First come named turns, each shown by rows before and after it. For each pair of rows after them, which turns, in which order, take the first row to the second? The first pair is done for you.
C:
[ 32 -27  -6  -3 -13 -41  13  19  -8  20  32] |-> [ 41  15  -9  51   0 -15  19  -6  18 -14  -6]
[-10  -2   8 -10  -4  12   7   3   4   0 -14] |-> [ -4  -9  -6 -18 -11   4   1   7   4  -8   2]
[-11   6  20  -8  -3  15   7   4  12   4  -8] |-> [ -5  -6   7 -21 -11   5  -1   5  14  -6  10]
A:
[ -8  -2  11   0   6   1  -4   1 -16   8  -9] |-> [-13  -1   8   0   5   4   2  -6   0   2 -20]
[ 27  -9   3  31  11  -4 -17   3  10  -2  -2] |-> [ 18  -8  -9  23   7   2 -21  -1  22 -20  -4]
[  5  -4 -12   3  21  -8  -4  -5  -2  10  -5] |-> [  0  -3 -18   1  20  -7  -3  -7  10   3  -8]
[  8 -15  10 -23 -17  -4   5  15  27  -9  33] |-> [ 24 -16  27 -12  -7 -11   7  17   9  14  29]
N:
[ -2 -14  13  -6  -1  -5  16  -2 -10  27  -8] |-> [ -3 -19   4 -14  -5 -12  16  -1   3  22  -7]
[ 29 -11  11  -6   7 -25  17   4  17  26   9] |-> [ 35 -13  -4   0   7 -31   8   2  11  23  14]
[ 16  -8   4   4  18  -5   3 -11 -14  41  -3] |-> [15 -7  4 -3 16 -7 11 -9 -2 44 -1]
[35  0  0 22  4 -3 19 -1 17  2 21] |-> [35  3  1 26  5 -1 18 -2 13  6 20]
D:
[ 17 -18   6 -20  -5 -14  19   7   8  17  -4] |-> [ -2  11 -13  10   4   8   9 -18  10 -16 -28]
[  8  -8 -26 -12 -10  -7  -2  -4  34 -24  15] |-> [  1  -6 -31 -10 -13   0  -9  -1  25 -31  22]
[-17 -21 -13  -1  21 -11  -1  -8 -38  30   2] |-> [ -7 -21 -16   2  30 -16  11 -14  -9  37 -23]
Then:
(2 to 4 turns a pair)
[-38 -14 -34 -29 -27   6 -29 -11  22 -51  18] |-> [ 24  11 -17  56  -1  -4 -42 -22 -18 -35  26] -> A then C
[ -6 -20 -52 -11   8 -30 -22  -4 -24   6  14] |-> [ 27 -19 -16  -3  19 -36   8   1  13  39 -14] -> C then D then D
[-20   4  17   6  -3   8   1   4 -47   9   4] |-> [ 13   2 -29  14  -1 -20   4 -11  27 -23   2] -> D then C then D
[ 24  -5  29   4  -1 -15  21   3   7  11  -2] |-> [-13 -11   9 -32 -19  -3  12   5  18 -19   8] -> A then C then A
[16 16 42 57 11 19 21  1 -8 11 -3] |-> [ 24   2  51  42   7  10  21  11 -10  27   9] -> D then D
[-19 -21 -20 -30  -2 -26  -5   7  -1  13  -3] |-> [-13  -8 -20  -7 -10 -13 -22   7 -20 -21  26] -> C then D
[ 11  -8  40 -27 -12   3  41   6  57  44 -23] |-> [-11   7   5 -17 -24  28  21 -10  82 -25 -17] -> A then C
[-14  23  -3  20   5  19  14 -21   5  -9 -30] |-> [ -6   4  -4  15 -17  12  -9  -5 -24 -32  27] -> D then C
[-31   8 -33   0   0  18   7 -22  34 -28 -23] |-> [ -2 -30  -7 -42  -8 -15  21   4  40  20   6] -> D then D
[-13  -7  17 -22 -18   9  -3  11  -2  -4  14] |-> [ 21   5  19  12 -11   3  -3  -1  13 -13  13] -> C then D then A then C
[ 20 -18 -27  -7  -5 -32  -1   5   2  -4  34] |-> [-14  27   3  29   0  27   7  -8 -11 -27  -7] -> C then A then N then N
[ 16  10  56 -11 -11  18  33  22  12  14 -12] |-> [ 47  24  29  34   1   9  20   1  29 -16  -9] -> C then A then N then C
[ 50 -29 -18  -8   0 -45  -1   4  34 -15  40] |-> [ 11   5 -28   3   1  -1   3 -14  61 -61   0] -> A then C then A
[-13 -19 -39 -23   5 -30  -6  -5  15  12  -5] |-> [-25  -4 -27  -2  -4  -5 -26  -6 -33 -16  19] -> C then D
[-13 -24   4 -17  -2  -8   8   6 -46  23  26] |-> [-14   4 -27   3  19  -3  27 -25  32  -1 -38] -> D then N then A then C
[-28   1 -27 -29 -13  -4 -18   0   7 -19 -10] |-> [ -5 -16 -18 -39 -16 -26 -14  13  -1   8   5] -> N then D
[ 10 -19   6 -32 -12 -10   4   7  20   0   6] |-> [  0   5   5   1 -13  16 -14  -6  -6 -38  14] -> C then D
[-19  12   8   5   8  22  16  -6  15  10 -31] |-> [-23  11  20   6   1  28   3   2 -24  11  -6] -> D then A
[-19 -23  23 -43 -16   2   1  26 -10  20  25] |-> [  6  19 -16  25  -4  16 -13 -12  38 -47   4] -> N then C
[  5  -6  26 -19  -3   4  28  10  30  24 -12] |-> [-11   1 -23  -7 -17   4 -10  -4  19 -41  23] -> D then C then C
[-16   2 -18  25  -1   6 -11 -18 -16 -22   1] |-> [ -1   1  -9  26  10  -5  10 -19  -7  13 -28] -> A then C then D then D
[-21  -3 -18 -10  15  -3  17 -10  14  25 -39] |-> [-37 -10 -36 -22  -8   4 -11  -4 -15 -13  10] -> D then N then C
[-14   6  17  -6 -19  32   2  -1 -10   3 -12] |-> [  0  -3 -11 -17 -21  11   4  -7  31  -3 -18] -> D then D then C then D
[  2   4   1  17 -12  -7 -20  15 -22  -8  35] |-> [-11  17  -1  20 -13  11 -19   8 -13 -22  24] -> A then A then A then N
[ 11  30 -17  22   9 -16 -12 -14 -20 -34   3] |-> [-24  15   2 -12   4  -7  -5   1 -55  -3   3] -> C then A then A then A
[-22   2 -57  17  -5  -8 -19 -25 -18 -25   1] |-> [ 13 -15 -44  -1   4 -33  12 -17  34  15 -24] -> D then D
[ 33 -15  -1 -14 -25 -11  -1  10  36 -26  41] |-> [  7 -19  38 -38 -17  -1  22  27   0  33  15] -> C then C
[ 10  24  46  28   2  19  25  16  -8  17 -23] |-> [ 23   9  -5  14   4 -10  26   2  54   0 -34] -> C then D
[ 14   0 -20   8  -4 -10   2 -16  25 -17 -10] |-> [ 23 -19  -9 -12 -17 -22   1   1   5   0  16] -> D then D
